|   27 | -301 | -436 |  -24 | -144 |  -37 |  -40 |
| -185 | -654 |  249 |  528 | -125 | -268 | -353 |
|
|  -40 | -353 |
|  -37 | -268 |
| -144 | -125 |
|  -24 |  528 |
| -436 |  249 |
| -301 | -654 |
|   27 | -185 |

| -145 | -353 |   -6 | -374 |
| -337 | -323 | -139 | -405 |
| -316 | -257 |  -96 | -442 |
|  -69 | -371 |  -24 | -266 |
| -544 | -501 | -684 |   28 |
| -471 | -688 | -493 | -160 |
| -595 | -473 | -629 |  -96 |
| -585 | -679 | -755 |   58 |
|
| -374 | -405 | -442 | -266 |   28 | -160 |  -96 |   58 |
|   -6 | -139 |  -96 |  -24 | -684 | -493 | -629 | -755 |
| -353 | -323 | -257 | -371 | -501 | -688 | -473 | -679 |
| -145 | -337 | -316 |  -69 | -544 | -471 | -595 | -585 |

|  -56 |   65 |   31 | -525 | -411 |   84 |  -17 | -713 |    0 |   58 | -559 | -324 | -194 |  141 | -215 | -189 |
|  -78 |   65 |  150 |  262 |  158 |   21 | -102 | -340 |    0 |  146 | -269 | -342 | -194 | -126 |  -71 | -189 |
| -792 |   65 |  150 |  203 |   33 |   94 |   -7 |   35 |    0 |  321 | -304 |  115 | -194 |  141 |  108 | -189 |
|  -78 |   65 |  150 |  203 |  185 |  -30 |  -17 |  -76 |    0 |  146 | -545 | -105 | -194 |  -22 |  108 | -189 |
|
| -189 | -189 | -189 | -189 |
| -215 |  -71 |  108 |  108 |
|  141 | -126 |  141 |  -22 |
| -194 | -194 | -194 | -194 |
| -324 | -342 |  115 | -105 |
| -559 | -269 | -304 | -545 |
|   58 |  146 |  321 |  146 |
|    0 |    0 |    0 |    0 |
| -713 | -340 |   35 |  -76 |
|  -17 | -102 |   -7 |  -17 |
|   84 |   21 |   94 |  -30 |
| -411 |  158 |   33 |  185 |
| -525 |  262 |  203 |  203 |
|   31 |  150 |  150 |  150 |
|   65 |   65 |   65 |   65 |
|  -56 |  -78 | -792 |  -78 |

| -311 |   91 |  165 | -285 | -255 | -235 |  -51 |   35 | -274 | -246 |   34 |
| -396 | -188 | -157 | -364 | -264 | -290 |  -62 |   -9 | -345 | -288 |  -48 |
|  612 |  -61 | -184 |  543 |  372 |  396 |   46 |  -89 |  533 |  418 |  -73 |
|  201 |  -80 | -145 |  193 |  172 |  145 |   37 |  -20 |  187 |  145 |  -31 |
|  105 | -157 | -159 |   84 |   77 |   50 |  -29 |  -26 |   54 |   70 |  -43 |
|
|   34 |  -48 |  -73 |  -31 |  -43 |
| -246 | -288 |  418 |  145 |   70 |
| -274 | -345 |  533 |  187 |   54 |
|   35 |   -9 |  -89 |  -20 |  -26 |
|  -51 |  -62 |   46 |   37 |  -29 |
| -235 | -290 |  396 |  145 |   50 |
| -255 | -264 |  372 |  172 |   77 |
| -285 | -364 |  543 |  193 |   84 |
|  165 | -157 | -184 | -145 | -159 |
|   91 | -188 |  -61 |  -80 | -157 |
| -311 | -396 |  612 |  201 |  105 |

| -126 |  113 |  -49 | -282 | -155 |  -43 | -103 |  253 |   25 |  351 |  -33 | -396 | -296 | -740 |  -90 |
|  243 |  -48 |   98 |  -71 |  119 | -299 |  175 | -528 |   73 |  290 |  708 |  369 | -291 |  422 |  -94 |
|  -79 | -182 |  -18 |  514 |  244 | -481 |  124 | -176 |   58 |  166 |  402 |  519 |  479 |    8 |  327 |
|  146 |   25 |  -43 |  594 |  -80 |  365 | -504 |  -27 |   41 |  469 |  569 | -226 |   15 | -505 | -131 |
|   29 |   73 | -395 |   26 | -206 | -565 |   56 | -448 |  100 |  471 | -297 | -152 | -316 |  225 |  -56 |
|
|  -90 |  -94 |  327 | -131 |  -56 |
| -740 |  422 |    8 | -505 |  225 |
| -296 | -291 |  479 |   15 | -316 |
| -396 |  369 |  519 | -226 | -152 |
|  -33 |  708 |  402 |  569 | -297 |
|  351 |  290 |  166 |  469 |  471 |
|   25 |   73 |   58 |   41 |  100 |
|  253 | -528 | -176 |  -27 | -448 |
| -103 |  175 |  124 | -504 |   56 |
|  -43 | -299 | -481 |  365 | -565 |
| -155 |  119 |  244 |  -80 | -206 |
| -282 |  -71 |  514 |  594 |   26 |
|  -49 |   98 |  -18 |  -43 | -395 |
|  113 |  -48 | -182 |   25 |   73 |
| -126 |  243 |  -79 |  146 |   29 |

|  471 | -147 | -142 |
|  -90 |  383 |  380 |
|  721 |  -19 |  -14 |
|  374 | -273 | -273 |
|  419 |   82 |   82 |
|  100 |  -44 |  -39 |
| -123 |  385 |  383 |
|
| -142 |  380 |  -14 | -273 |   82 |  -39 |  383 |
| -147 |  383 |  -19 | -273 |   82 |  -44 |  385 |
|  471 |  -90 |  721 |  374 |  419 |  100 | -123 |

|  -68 |  331 |
|   24 |  162 |
|  457 | -472 |
| -446 | -647 |
|   96 |   14 |
|  230 |  -93 |
|  -90 |  174 |
|  291 | -641 |
| -244 |  107 |
| -176 | -506 |
|
|  331 |  162 | -472 | -647 |   14 |  -93 |  174 | -641 |  107 | -506 |
|  -68 |   24 |  457 | -446 |   96 |  230 |  -90 |  291 | -244 | -176 |
